Where one turn sends some rows of the set: a few examples, then the rows asked
pefib: [ -3  23  -7   7   0   9   2  16  -6   2   0 -24 -10  -3  -8   4]
nuf: [ -5  36  -7  -7  -9  -5   6   9   6   2 -13 -14   2  -8  11  18]
tized: [  0  19  -3   5   2   5   4  15  -5   1  -2 -29 -10   1  -3   4]
geli: [-23  -7 -25 -14 -11  11  -2   9   6   2  -3  -3   2 -18 -16   0]
Dubat: [ -9  22  -3  22 -19   5  -3  13  42 -10  -4  -1  -1   2   4 -12]
zal: [ -3 -17  -4 -14  -7 -11  11   5   9  -5  -5 -13  -1 -13  -8   0]
fati: [-25  -4  -7  18  -6  15  -1  12  20  -1   0  23  -2 -13   1 -17]
sege: [-10  38 -11  -8 -10   0   4  11   6   4 -13 -13   3  -7  12  18]
timas: [ -9  22  -3  23 -19   6  -4  13  42  -9  -4   0  -1   1   4 -11]
bafel: [ -6  38  -8  -5 -10  -4   6   9   5   3 -11 -12   2 -10   8  18]
kalo: [-11  -7  -8  -7  -6  -4   3  11  13   2 -22  34  -1   0   0   0]
gik: [ -9  23 -12   5   0  14  -2  17  -6   4  -2 -25  -9  -1  -5   4]
togan: [-14  -7   3  21  -6   4   6   8  20  -4   1  22  -3 -15   0 -17]
Vamib: [ -9  -9 -13 -10 -11  -2   6   4   4  -3   0  -3   0 -22 -21   1]
vatod: [-21 -14   2  12   0   6   3  13  28  -3  -8  10  -3   0  21 -18]
fesu: [ -9  21  -3  22 -18   5  -3  13  42  -9  -4  -2  -1   3   6 -11]
batin: [-10  22  -4  23 -19   7  -4  13  42  -9  -4  -1  -1   2   4 -11]
dek: [-26 -13 -24 -21  -7  11  -2  12  13   2 -10 -13   2  -6   1   0]
Padeg: [ -9  39 -11  -6 -10   0   4  10   5   4 -12 -11   3 -10   8  17]
Likug: [ -4  18  -6   3   3   8   2  17  -2   2  -5 -31 -10   4   3   4]
gokit: [-29  -9  -8  13  -3  16  -3  14  26   0  -6  16  -2  -4  15 -18]
Bip: [-12  -9  -7  -9  -5  -4   3  12  15   2 -24  31  -1   3   6   0]
pev: [-10  22  -4  22 -18   7  -4  13  42  -9  -5  -1  -1   3   6 -11]
voz: [-10  21 -11   2   2  14  -1  18  -3   3  -4 -29  -9   4   2   4]
baf: [-10  -8  -6  -7  -5  -5   4  11  14   2 -22  32  -1   1   3   0]
zat: [-14  -7 -10  -9  -5  -1   2  12  14   3 -24  32  -1   3   5   0]
Vemu: [-11 -13   8  18  -2  -2   8   9  24  -6  -3  14  -4  -7  11 -17]
Regab: [ -8  36  -9  -8  -9  -2   5  10   7   3 -14 -15   3  -6  14  17]
zar: [-14 -20 -11 -21  -4  -3   5   9  15  -2 -11 -19   0  -4   5  -1]
Riza: [-14  -6 -10  -8  -6  -1   2  12  13   3 -22  34   0   1   1   0]

Riza goes to baf
togan goes to vatod
timas goes to fesu
Now find these:
geli goes to zal
sege goes to bafel
pefib goes to Likug

Where one turn sends some rows of the set: a few examples, then the rows asked
zapur: [ -9   5 -14  19 -20  13  21  -1  10 -22  -1 -18  -2]
vaze: [ -8 -11   3   6   7  22  35   1 -10 -14  27 -11   6]
bogeg: [-17   2   0   5 -19   0  12 -10  -2 -21  15  19 -13]
gemi: [-32   5  23   5 -13  -3  18 -14  11 -21  -1   2 -11]
Zopub: [ 12   4   6  23  -3   4  25   3  10 -27   8 -17  -1]
rel: [-15  10  14   0   3  -7  43  13  -4   1   4   7   2]
Nefup: [-23  14  15   1  -9  12  27   3   8  -1  14  -6 -20]
pem: [ -8 -18  13   6  -6  -5  33 -25   2 -22 -10 -14  14]
tuve: [-25   6  14  -3  -5  11  27   1   5 -11  15 -12 -25]
rire: [-10  -3  -2 -10   2  -8  22  -7  26 -21   4  13  -5]
livi: [-10   5   0   5 -15  -7  21 -10  -1 -18  -8  -3  33]
Refa: [-16   9  -7  11  -1 -10  22 -12  11   7   1 -11 -10]
zef: [-13  -5  -3   0 -10  -9  18 -10  -2 -29  -6 -10  28]
Dov: [ -2  -6 -14 -15  -2   7  29   7  17 -13  13 -12  13]
neged: [-17   3   0   6 -19  -1  11  -8  -1 -20  14  20 -12]
lami: [-5 -1  2 12  4 21 32  7 -4 -1 27 -5 12]
Guro: [ -6 -11  27  -2  -6 -14  16   1  -6  -7  15   9  -3]
sedib: [-10  14   6  -8 -15  -8  19 -11  -8  -4  26 -11  -8]
nuse: [ -5 -23  12   3 -12   3  19  -1  13 -26 -12   2  17]
fuvuv: [ -2   3   1 -14 -11  18  49 -12   1 -12   6  -4  16]
vug: [ -9   4  11  29  -4   6  26 -24   2 -26  14 -12   9]
suze: [ -8   4   3  31  -1   0  16 -13  13 -22  17 -13  10]
Sazaf: [-11 -12  -7  19  -1   7  35   8   1 -32   3 -13  -7]
vof: [  3 -18  -5  -7  -3  24  31  -4 -10  -8   5  -4   7]
bof: [-28  -1  24 -19  -8   4  24  -4   5   0   5   5   1]
morek: [ -3 -15  17   6 -17   6  23  -3  12 -17 -14   8  21]
bul: [  5 -12  -9  -3  -3  22  25   5  -2   2   7  -1  12]
fuza: [-10   7  -8  19 -25  18  29 -10   2 -23  -4 -15  -2]
Niz: [ -9   5  10  -9  -6   1  36 -20  14 -18  -1  21  -2]
Vig: [-31   7  18   7 -11  -7  12  -6  19 -15   1   2  -9]
viv: [ -4  -6   5  14  -6 -11  20  -7  20  -1  -7  -8  23]
fud: [ 12   8  13  24  -8   9  35  -5   2 -26   5 -13   0]
Rami: [ -6   9   1  29 -11  13  42   6   2 -10  -1   2   5]
pabe: [-15 -14   1  -5   2   2  16 -11   7 -24  16   2  30]
Sek: [-19   1   1   5  -1  -5  33 -27  -4  -8  -1 -14 -17]
nek: [-14  -4   8  -2  -4   7  24 -16   4 -15  12  10  35]
pubik: [-29  -7  18 -21  -4   0  18   1  10  -4   8   0  -2]
tov: [-10  12   6  -9 -14  -9  19 -11  -8  -6  26 -13  -9]
Mil: [-19  -6  10  -8  11 -11  40  12  -6 -18   7  -4  -7]
geg: [  2   0   8  -8 -10   9  34  12   1  -1   7 -23  16]
balir: [ -6 -10  28  -1  -6 -13  18   0  -7  -6  15  10  -2]
kizol: [  0  -6  11 -12  -9  11  38   6  -6 -10   7 -27  12]

pem goes to Sazaf
Vig goes to Nefup
Now find these:
fuza goes to kizol
Niz goes to Sek
neged goes to sedib
nek goes to vug
Zopub goes to bul

Where one turn sends some rows of the set: a few examples, then the rows asked
guf: [ -4  36 -23  34 -20  15  -1  -1   6  -3  11   4  -5 -19   4 -14   8   9
  -7  -9   3  11 -18  11  -4   7  -7]
fuvo: [ 23  10   5  -7   6  21 -12  -4   9   0   1  17   0  14   6   1  -3  -9
  -3 -21  -8   0 -13  11  11 -19  12]
zugo: [  7   6  -2   7  14  20   0  -9   3 -16  26  24 -20  22   4  29   5 -13
  15  -7  -3   3   4   9  -3  -6  13]
Rida: [  6   7   3   5  11  13  -2  -5  -2 -17  29  26 -21  22  -2  28   7 -15
  17 -10   3   4   3  10  -2  -6   9]
dafu: [ -3  39 -19  34 -19  13   2  -1  10  -5  10   4  -5 -20   7 -13  11   7
  -5  -9   6   6 -16  15   1   5  -8]
Kat: [  5  32   8  28 -14   7  -2  -3   2 -11  10   5 -12  -7  10   6  -2  12
 -16  25   4   1 -19  17 -17  11  -1]
tezu: [ -4  36 -22  32 -21  12  -3  -4  11 -11  10   5  -2 -20   4 -13  15  10
  -6 -14   3   8 -13  10  -8   4  -5]
gazi: [-10  21 -14  25 -13   1  -6   8   6   7  19  18 -31 -25  -6  20   6  21
  -8   7   1   7 -21  19  -3   6  -1]
fital: [ 16   6  -6   3  13  20  -2 -12   3 -13  25  33 -13  19   3  28   5 -16
  15  -7  -1  10   0   7  -2  -9  10]
Bulo: [ 28   8   1 -14   4  21 -14  -8   5   2   8  24   2  10   4   4   0 -12
   2 -21  -4   2 -15  11   7 -15  11]
dur: [ 25  12   9  -1  12  19 -12  -7   5  -4   2  24  -1  15   4  -1   2 -12
  -3 -21  -9   2 -11  13  10 -17  13]
fosik: [  3  28   7  26 -14  10  -7  -2   0 -10  12   6 -10  -7   9   2  -4  12
 -20  26   1   3 -16  18 -17   9  -4]
tema: [ -9  18 -13  21 -10  -4  -5   9   8   2  12  20 -30 -28  -3  22   9  25
  -8   2   5   6 -18  18  -6   3   1]
Mided: [  6  28  10  22 -16   7  -5   0   5 -15   8   7 -10  -8   8   3   1  10
 -18  26   5   3 -11  20 -24   4  -2]
Ribug: [-10  26 -12  25 -14  -3  -5   5   8   8  17  17 -31 -25  -4  21  10  20
 -11   3   1   6 -22  22  -2   5   5]
davap: [ 13  12   0 -10 -11   9  -2   2   3   6  15  10 -17  15 -14  12   7 -16
  10 -37   8  21 -20   4  -6  -2  18]
kadof: [  8  13  -1 -11 -11  12  -2   3   4   6  20   5 -14  16 -11  18   9 -15
   7 -34  10  26 -13   6  -5  -1  20]
dise: [ 14  12  -5 -15  -9   9  -3  -1  -2   5  23  16  -9  16  -5  21   7 -16
   8 -30   9  26 -11   5  -6   0  17]

Rida goes to davap
fital goes to dise
kadof goes to fuvo
Now find these:
Mided goes to tema
gazi goes to guf
Kat goes to Ribug

